[[-124.70 -197.81  186.19   49.86  -42.12  -30.52   15.40  -22.69  -54.70
    -7.90  107.67  139.32]
 [-149.66 -166.41  119.60   43.43 -117.46  -41.74    6.36 -125.14  -65.56
     3.74  130.61   67.11]
 [ 163.99  106.14  -16.54  -31.82  197.60   52.17    9.78  238.30   75.47
   -12.78 -139.31   32.70]
 [ -39.34   79.38 -141.63   -7.23 -136.37  -15.24  -16.49 -192.69  -14.06
    22.02   41.93 -143.58]
 [-150.71 -133.00   68.95   39.15 -149.05  -44.56    2.33 -173.80  -68.03
     8.91  136.26   22.29]
 [-139.28  -96.49   27.65   32.52 -164.34  -41.51   -3.99 -194.59  -60.64
    14.88  125.92  -16.27]
 [ 115.73    5.08   92.96   -7.38  200.98   39.09   20.26  260.39   50.58
   -18.61  -98.65  118.20]
 [  39.74  -94.73  175.06   15.25  159.15   22.14   26.07  224.45   16.60
   -19.44  -35.09  175.09]
 [ -68.85 -186.02  214.36   41.23   44.65  -10.91   20.83   92.90  -31.77
   -18.53   58.23  182.57]
 [-104.53 -204.20  208.01   47.27   -7.46  -24.37   18.50   25.20  -47.58
   -11.97   89.98  164.31]
 [  31.39  144.92 -179.96  -26.03  -75.11    5.75  -17.67 -124.41   16.55
    22.66  -17.60 -162.68]
 [-100.33   -8.84  -68.54   12.76 -167.85  -31.83  -13.13 -219.46  -40.90
    18.82   92.36  -94.39]
 [-143.93 -186.55  153.48   49.86  -87.97  -39.13   13.85  -84.25  -64.73
    -2.74  127.25  103.15]
 [ 179.49  190.30 -122.42  -47.72  151.26   53.45    1.15  164.53   81.33
    -0.27 -151.55  -64.39]
 [-123.00  -47.85  -29.14   22.63 -173.97  -37.53   -8.09 -218.90  -55.14
    18.83  112.44  -62.69]
 [ -37.06 -170.69  218.14   35.30   84.33   -3.28   23.45  140.41  -17.01
   -18.91   33.85  192.24]]
The smallest entry: -219.46
The second smallest entry -> -218.90
What is the entry just left of -31.82? -16.54
The entry just right of -0.27 is -151.55
The 1st entry in reading order is -124.70
What is the entry just right of 12.76? -167.85
What is the entry just left of the smallest entry? -13.13
What is the entry just left of 208.01? -204.20
What is the entry just right of the smallest entry? -40.90
What is the third largest entry? 224.45
The entry just right of the largest entry: 50.58
The fourth entry in reading order is 49.86
What is the entry just left of 92.96? 5.08

grid = [[0.00, -0.13, -0.10, 0.01, -0.13, 0.18, 0.12, 0.00, 0.10], [-0.16, 0.14, 0.02, -0.20, -0.15, 0.06, 0.08, -0.10, -0.13], [0.11, -0.03, 0.14, 0.04, -0.01, 0.13, -0.18, -0.11, -0.19], [0.04, -0.04, -0.09, -0.06, 0.21, 0.06, 0.09, 0.06, -0.18]]
The 2nd largest entry -> 0.18
Read off the minimum.
-0.20
The 4th entry in reading order is 0.01
The maximum -> 0.21
The entry just right of 0.18 is 0.12
Read off the entry just left of the largest entry.
-0.06
The entry just right of the smallest entry -> -0.15
The entry just left of -0.04: 0.04
Read off the second smallest entry.
-0.19

Questions about the table below. Counting starts at 1.
1) The entry in row 1 and column 1?
2) The bottom-right entry?
3) The entry at row 1, column 2?
4) The entry at row 3, column 1?
5) The top-right entry?
6) The entry in the bottom-left corner?
7) The top entry of the column that holds the largest entry?
8) The bottom entry of the column that holds the largest entry?
[[31 46 32 39 31 44 27 47 31 50]
 [49 46 46 43 39 44 40 34 35 46]
 [42 45 41 45 42 41 41 41 39 46]
 [40 45 36 43 47 43 39 44 57 47]
 [39 45 39 42 38 41 40 47 42 44]
 [51 14 40 43 45 40 48 26 42 45]
 [70 45 53 43 38 40 40 16 24 70]
 [35 46 28 39 39 26 15 42 36 45]
 [40 45 36 37 41 42 40 36 42 44]
 [38 46 19 42 31 45 31 43 42 49]
 [33 46 44 42 36 30 39 42 36 11]
 [47 46 35 39 41 47 41 46 43 45]
 [37 45 29 42 37 28 42 43 35 40]
 [40 61 39 59 28 48 41 56 47 45]
 [29 49 30 45 40 28 81 31 27 40]
 [30 45 32 47 60 36 40 33 40 44]]
1) 31
2) 44
3) 46
4) 42
5) 50
6) 30
7) 27
8) 40

m =
[[-55 -16 -12   0   6  26  12  17 -43 -51 -29 -22 -12   1 -16]
 [ 38  25   4  -8 -21 -26  -1 -18  55  51  18  24  15   7  21]
 [-58 -10 -25 -24  -3  32  18  11 -38 -49 -30  -7  -6   8 -10]]
The third entry on the main diagonal -> -25
Find the bottom entry of the column that holds the largest entry.
-38
Find the entry just right of -22.
-12
The top-left entry is -55
Find the bottom-right entry.
-10
The third smallest entry: -51
The entry just right of -6: 8
The entry directly below 24: -7
Find the entry just right of the smallest entry.
-10
Find the entry just right of -55.
-16
Find the entry directly above the largest entry.
-43
The smallest entry in the last row -> -58
Find the entry just left of 15.
24
Find the entry directly above the centre entry.
17
The entry just left of 4 -> 25
Find the entry just left of 21.
7
Find the largest entry.
55
The entry directly above -21: 6
The largest entry in the first column: 38

a = [[77, 58, 64, 72, 77, 60, 75, 57, 59, 48, 74, 83, 45, 24], [73, 58, 63, 76, 71, 55, 60, 53, 58, 66, 66, 81, 53, 35], [53, 69, 63, 52, 55, 70, 62, 73, 69, 66, 59, 46, 76, 95], [68, 68, 65, 50, 70, 77, 94, 76, 67, 29, 78, 56, 64, 57], [65, 70, 65, 48, 70, 79, 96, 78, 68, 28, 77, 53, 66, 62], [68, 67, 65, 53, 72, 75, 93, 73, 66, 30, 79, 61, 61, 50], [75, 62, 65, 63, 76, 68, 87, 65, 62, 35, 79, 74, 53, 31], [76, 61, 65, 64, 77, 67, 87, 64, 62, 36, 79, 75, 53, 30], [56, 62, 63, 70, 52, 55, 36, 57, 63, 94, 49, 61, 69, 84], [51, 65, 63, 63, 50, 60, 40, 63, 66, 92, 49, 52, 74, 98]]
Give the entry just right of 40.
63
The minimum: 24
The entry just left of the largest entry -> 74
